128 stands for zero in the data rows.
Here are some points, each followed by its number:
array([123, 122, 119, 131, 102, 104, 131, 144, 144, 123, 127, 119, 113,
       117, 153, 110]) 0
array([107, 147, 156, 119, 116, 097, 131, 162, 116, 134, 142, 108, 112,
       131, 148, 133]) 1
array([119, 137, 155, 122, 118, 145, 141, 141, 121, 128, 134, 140, 129,
       130, 143, 114]) 2
array([108, 132, 101, 133, 099, 112, 085, 096, 170, 098, 130, 118, 139,
       125, 148, 129]) 3
array([117, 135, 133, 094, 100, 122, 134, 159, 097, 125, 148, 163, 105,
       149, 132, 123]) 4
array([135, 118, 119, 150, 113, 132, 116, 132, 145, 140, 117, 137, 144,
       135, 150, 133]) 5
array([119, 122, 104, 122, 125, 133, 105, 077, 157, 116, 109, 117, 145,
       109, 153, 132]) 6
array([137, 120, 124, 157, 145, 128, 106, 096, 133, 123, 123, 147, 123,
       136, 119, 122]) 7
array([125, 149, 132, 116, 126, 105, 121, 124, 156, 117, 119, 105, 109,
       128, 139, 124]) 8
array([118, 138, 110, 130, 142, 138, 124, 139, 129, 118, 111, 124, 133,
       122, 170, 138]) 9
array([150, 127, 074, 138, 161, 134, 102, 065, 136, 130, 111, 110, 119,
       110, 126, 132]) 10
array([111, 162, 189, 065, 087, 143, 175, 254, 046, 150, 198, 165, 085,
       138, 104, 129]) 11
array([145, 085, 112, 151, 159, 127, 117, 088, 122, 124, 139, 137, 152,
       118, 092, 124]) 12
New points follow, each followed by the numbers of its two nearest points above by angle, seen from the average point of the numbered points, nearest first.
array([105, 125, 130, 126, 125, 128, 108, 120, 149, 123, 107, 121, 138,
       122, 157, 126]) 6 3
array([133, 131, 125, 124, 143, 118, 135, 107, 131, 130, 124, 128, 121,
       123, 128, 138]) 10 12
array([143, 130, 132, 113, 114, 127, 119, 156, 133, 120, 127, 127, 120,
       120, 116, 121]) 11 4
array([123, 120, 125, 126, 122, 106, 116, 119, 145, 127, 098, 131, 142,
       107, 161, 139]) 6 5
array([127, 133, 142, 113, 127, 113, 130, 133, 122, 112, 144, 132, 118,
       125, 129, 131]) 11 1
array([113, 122, 104, 146, 129, 142, 113, 090, 144, 102, 106, 128, 125,
       125, 127, 123]) 6 10
array([152, 101, 151, 107, 155, 148, 161, 111, 124, 160, 121, 156, 141,
       126, 117, 124]) 12 2
array([116, 142, 145, 118, 106, 132, 094, 131, 124, 093, 134, 125, 139,
       133, 159, 123]) 3 2
array([157, 140, 095, 151, 103, 109, 104, 105, 150, 121, 100, 105, 136,
       148, 152, 102]) 3 5
array([110, 136, 122, 107, 135, 136, 133, 104, 118, 138, 128, 151, 140,
       130, 119, 128]) 12 7
array([118, 133, 110, 138, 121, 123, 123, 127, 151, 107, 145, 140, 149,
       145, 131, 127]) 3 5
array([116, 147, 144, 124, 116, 128, 138, 129, 131, 133, 110, 120, 128,
       143, 142, 150]) 1 2
array([106, 120, 135, 122, 102, 129, 136, 152, 115, 127, 135, 116, 106,
       130, 127, 139]) 11 1
array([106, 117, 138, 125, 109, 137, 110, 154, 127, 139, 127, 124, 120,
       115, 127, 127]) 11 1
array([154, 151, 125, 124, 103, 125, 132, 179, 119, 131, 163, 144, 105,
       115, 123, 127]) 11 4
array([133, 134, 128, 138, 101, 127, 122, 137, 109, 116, 132, 132, 121,
       131, 142, 114]) 4 11
array([121, 113, 108, 121, 150, 129, 117, 093, 148, 139, 123, 125, 134,
       116, 112, 136]) 10 12
array([136, 125, 118, 152, 152, 138, 121, 102, 139, 126, 105, 102, 147,
       139, 128, 110]) 10 7
array([123, 110, 110, 124, 135, 137, 130, 127, 131, 109, 130, 129, 156,
       151, 126, 162]) 12 5
array([112, 121, 105, 136, 123, 107, 112, 113, 125, 096, 086, 120, 141,
       129, 156, 112]) 6 3
array([120, 135, 120, 129, 144, 124, 127, 127, 150, 131, 134, 128, 131,
       121, 137, 116]) 10 6
array([140, 134, 131, 122, 136, 126, 130, 154, 118, 143, 132, 121, 116,
       117, 136, 122]) 11 1
array([106, 145, 157, 085, 099, 137, 184, 192, 110, 114, 151, 134, 115,
       141, 151, 140]) 11 4
array([121, 123, 117, 139, 134, 143, 138, 164, 130, 128, 121, 123, 120,
       118, 107, 124]) 11 12
array([116, 151, 146, 121, 128, 127, 134, 148, 111, 143, 150, 127, 110,
       127, 120, 128]) 11 1
array([150, 133, 111, 151, 140, 151, 142, 101, 150, 148, 136, 126, 135,
       114, 089, 140]) 12 10
array([119, 121, 129, 121, 115, 122, 101, 121, 162, 098, 115, 135, 118,
       136, 130, 124]) 3 8
